One vector is turned by the same rotation once a tick. Each row is the vector after some number of ticks, and that number follows the row.
The counts run from 0 to 601.
[147 127 146 188 183  65 120 108 146 121 152 149 128 152 156 146 145  99
 142 112 156  78 183  63 107 119 121 137 147  97 173 122 121 112 112 146
 157 159 131 116 163  76 115 173 104 114  88 139 114 155  87 141 115 126
 124 129 136 127 116 116 118 119  73 127 115 107 119 116 172 166 145 138
 131 121 132]
136
[143 152 157 165 145  90 127 129 138  88 150 117 105 135 140 157 148 126
 138 113 160  89 171 108 115 163 115 101 148 118 183 108  87  94 113 128
 145 172 143  93 144  84 145 170 129 105 125 161  89 118  52 118 131 130
 123 148 145 109 101 122 115 108 124 146 126 104 110 131 159 143 151 189
 167 135 118]
543
[127 163 142 182 140  86 121 114 141 161 136 108 115  93 151 101 149 111
 169  86 158 139 135  88 113 129 161 155 143 140 209 120 132 130 136 173
 164 135 125 129 170 118 133 178  97 108 123 100 153 121 120 119 153 133
 133 138 154 127 135 138 148 158  77 143 107 146 135 174 160 105 152 162
  80  95 117]
270
[155 157 167 195 167  81 116 143 103 134 115 161 164 145 174 129 166 128
 121 167 114 129 182 143 146 138 115 114 149 140 163 114 142 134 107 133
 187 129 129 106 141  98 137 148 145 107 126 160  78 128 104 123 127 115
 136 141 116 117  94 146 100 124  73 135  62 101  99 134 139 159 146 130
 135 142 108]
297
[137 171 190 182 174  97 124 142 133 126 149 128 116 130 141 122 167 105
 156 152 142 116 190  86 130 144 124 107 168 132 204 143 108 112 136 115
 163 163 143 138 173 130 152 149 126  94 125 147  88 136  91 127 125 168
 136 143 133 119 116 113 111 127 117 123  89 124 107 120 152 146 125 154
 125 125 110]
11
[145 146 144 177 150  76 133 134 142 141 152 128 135 125 155 119 130 101
 149  78 158 111 140  82 116  96 158 185 138 131 181 113 134 145 135 188
 138 146 114 128 178 129 112 185 103 120 112 126 129 110 106 120 129 113
 131 142 133 136 146 141 143 143  63 161 115 102 145 163 159 122 158 140
  85 100 119]
64
[147 178 164 156 164 108 135 132 108 133 150 114 110  95 148 128 135 117
 160 134 111 170 120 123 153 160 149 118 132 145 184 104 111 115 128 121
 164 145 119  89 124 119 160 154 108  62 131 145 105  72  93 114 161 105
 125 169 158  87 129 151 137 148 133 135 110 123 128 191 145  75 123 201
 119 133 126]
522
[141 155 135 162 165  83 137 109 136 119 131 111 111  87 170 131 152 104
 166  98 143 172 144 111 129 120 154 145 124 142 205 108 128 117 141 163
 168 143 103  85 141 131 121 182 118 110 140 109 109  96 107 135 134 127
 119 177 157 102 112 165 137 151  99 142 106 127 151 184 154  91 150 160
  98 119 139]
258
[169 182 183 198 182 101 130 169 105 143 136 137 163 149 170 120 159 111
 118 164 105 142 155 141 176 145 131 120 129 145 154 108 105 162 115 119
 154 129 136 112 153 113 121 144 143 101  93 164  88 128 117 114 143 120
 156 136 100 119 113 134 112 151  89 135  84 103  97 142 130 151 130 148
 137 147 117]
367
[137 190 158 163 158 123 135 124 137 153 137  80 117 114 123  80 151 123
 153 153 138 156 123 143 149 125 153 134 133 143 158 128  87 145 117 113
 162 180 145 112 140 102 130 158 125  76  99 158 122 150 135  93 157 116
 149 119 107  83 138 133 111 183 115 127  93 112  94 186 150 126 159 192
 140 149 102]
499
[123 159 124 141 120 101 124 117 126 122 139 125 103 118 144 135 125 130
 149 134 131 126 125 139 134 161 121 113 130 131 155  79 137 120 105 139
 166 130 120  81  88  99 150 154 102  78 136 150 113  83  79  89 169  75
 118 164 156  98 107 169 117 139 109 135 131 121 119 161 139  75 153 220
 136 123 103]
49
[134 168 144 176 119 108 117 114 115 141 140 113 116 107 169 129 126 152
 154 105 154 136 120 116 112 141 151 131 135 130 182 109  98 110 117 148
 152 145 135  81 152  69 135 167 105  76 138 141 156 104  73 115 154  95
 119 135 146 101 133 151 137 130  92 133 112 132 114 199 164 106 165 184
 127 129 125]
131
[134 162 116 154 122  92 131 124 130 127 126 110 134 117 144 125 144 113
 141 129 124 133 108 173 155 138 123 149 111 150 128  78 149 156  88 161
 165 139 113  77  92 108 123 158 122 102 129 164 103 102 124  79 164  66
 137 151 122 111 106 169 128 165  82 144 128 107 118 168 125 101 173 198
 143 114  91]
582
[165 156 174 161 220  92 142 137 123 125 156 148 142 133 139 123 165  94
 147 167 105 142 153  96 156 121 148 126 134 150 156 138 113 129 133 106
 169 173 114  93 140 130 141 156 130  91 101 153  56 121 115 137 129 130
 133 168 120  90 123 134 108 138 111 120  90  83 125 147 142 135 129 154
 132 170 116]
103
[152 157 154 182 217  67 147 151 132 142 161 142 152 129 162 118 156  62
 143 141  98 131 148  97 165 141 126 148 123 139 152  99 144 169 126 142
 165 112 113 115 137 136 107 136 115 112  66 118  95 117 147 120 148  96
 146 154 126 128 116 148 139 178  94 143 116 117 121 128 129 125 109 154
  93 113 138]
517
[113 177 120 161 123  94 134 121 173 118 120  85 111 124 112  96 167 105
 155 146 153 105 151 147 134 151  97 100 133 130 165 108 122 133  95 126
 169 174 139 118 111 108 130 159 121 108 121 154 118 174 125  86 162 134
 152 120 112 104 106 136 101 173 113 128 113 121  82 130 147 150 162 212
 163 112  82]
221
[166 149 169 173 161  77 140 170 138 100 182 143 132 146 139 141 149 105
 127 109 137  72 153  86 136 153 120 132 155 146 172  96 118 126 133 140
 128 169 121 130 160 140 121 179 125 126 115 164  71  95  66 114 134 143
 143 164 132 128 110 115 141 112 105 171 126  89 127 113 157 152 137 170
 124 100 123]
472
[128 173 139 176  79  99 109 148 130 163 127 114 133 121 141  93 144 151
 134 121 137  93 131 146 119 139 126 149 162 154 155  99 144 157  94 166
 143 143 135 127 142 112 147 159 114 100 147 170 138 120 115  71 167  93
 133 106 117 127 124 148 118 139  71 150  95 121  97 147 138 125 184 178
 125 103  55]
490
[151 137 155 168 170  78 113 125 103 140 132 176 160 144 173 133 156 118
 140 151  97 116 171 106 131 131 129 139 144 125 142 115 177 139  98 141
 183 122 106  94 121  97 150 145 128  87 122 155  87 113 114 126 132  70
 113 154 139 101 113 165 101 119  51 111  83  95 126 133 128 134 134 139
 119 148  93]
308
[150 117 105 170 184  60 144  98 145 125 139 157 147 142 156 137 139  84
 131 109 127 104 151 111 136 106 116 146 117 108 133  95 161 144  87 168
 170 132  95  80 112  83  94 156 114 127  82 128 108 133 130 120 129  62
 125 145 134 120 106 165 123 151  52 136 125  92 136 134 144 130 154 143
 126 117 117]
250
[126 176 118 160 150  88 134 129 138 167 127 109 129 102 139  89 149  96
 164 128 111 160 120 138 160 123 136 154 126 157 159 102 157 171 116 149
 170 124 108 114 120 143 123 147 108 101 109 128 119 121 164  87 167  89
 147 147 122 117 122 168 126 198  78 143 110 126 131 163 129  99 150 180
  96 100  92]
374
[146 153 160 165 161  79 123 130 110 146 152 148 142 106 177 117 139 106
 150 108 124 148 133  98 131 124 157 173 145 148 184 110 154 139 137 181
 158 119 100  95 152 135 140 161 104  99 132 128 119  73 105 121 139  91
 118 174 150 118 135 168 153 137  65 154  94 124 149 171 143  90 140 140
  80 117 129]
52
[142 167 136 175 145 101 121 109 111 137 118 128 130 105 169 126 158 135
 137 141 117 176 131 173 147 125 136 127 117 143 164 103 130 129 108 150
 179 128 112  61 115  95 122 162 133  95 145 144 109 107 113 114 146  86
 122 157 134  89 109 175 124 156  85 131  88 114 113 196 139 110 163 176
 138 153 112]
39
[150 164 193 184 177 106 119 150 107 148 135 151 151 146 145 120 160 127
 142 182 111 117 168 109 146 146 130 107 151 144 159 136 106 133 118  97
 167 147 144 123 161 101 161 134 134  76 102 172  88 134 102 119 135 115
 144 130 121  94 125 130  99 117  99 116  78  98  93 134 146 145 123 162
 146 162 107]
91
[144 185 168 154 141 112 122 123 129 140 130  94 124 102 130 105 168 141
 159 155 136 154 130 140 148 119 153 127 138 162 170 135 102 131 132 121
 168 193 132  92 148 129 151 168 137  87 135 169  89 123 113  92 147 139
 136 142 113  79 123 138 114 153 105 136  83 106 107 188 155 130 166 177
 144 150  91]
430
[146 133 135 149 193  70 148 139 149 106 191 129 112 137 123 132 139  68
 156 109 135  77 148  68 134 130 129 151 138 122 152 105 133 136 122 138
 146 166  99 107 129 143 121 168  98 121  84 141  77 107 104 115 134 109
 134 183 154 119 121 123 127 144 114 145 144  88 150 120 149 113 121 186
 128 104 130]
392
[138 165 134 183 103  86 124 139 145 153 133 104 143 143 134  93 143 124
 136 108 147  89 125 132 133 114 127 164 144 148 151  90 137 162  99 180
 142 153 139 136 154 107 103 167 121 120 123 149 149 138 116  77 153 104
 155 101 103 143 132 134 129 150  48 159 113 109  98 152 147 148 186 171
 124  99  91]
283
[142 151 160 206 147  84 113 140 111 144 142 148 144 142 165 136 131 130
 120 125 139  85 163 100 121 150 116 123 140 119 174 103 102 136 100 145
 155 127 161 117 162  49 126 145 112  87 102 150 151 133  65 119 142 102
 135 117 132 128 137 125 129 112  69 133 102 117  92 144 160 154 140 155
 139 129 121]
274
[138 160 115 160 129  89 138 133 122 156 161 109 131 124 143 109 122 104
 142 108 123 121  90 128 139 131 148 172 119 149 143  80 139 162  99 167
 147 134 110  98 117 111 120 159  92  95 103 149 143  96 133  78 169  49
 134 132 132 112 139 163 145 162  68 151 139 106 134 171 142  90 157 197
 100 109 108]
386
[147 152 179 171 197  96 121 117 136 141 145 138 141 139 140 102 171 102
 157 169 123 113 186  83 126 127 135 117 161 127 167 155 127 116 131  98
 175 163 139 129 159 105 155 154 123  87  94 155  86 158 122 126 123 134
 134 139 123  97 130 120  89 133  97 102  73 108 105 129 151 148 130 150
 142 151 105]
22
[133 179 148 190 142  91 105 120 133 170 115 110 140 101 152  78 161 120
 155 132 141 148 156 116 126 106 142 149 138 147 188 127 144 151 122 159
 174 134 131 135 162 118 128 148 122 101 121 117 147 162 155 107 152 122
 154 115 113 129 139 144 127 186  66 123  78 140 106 163 151 129 159 136
  96 117 100]
86
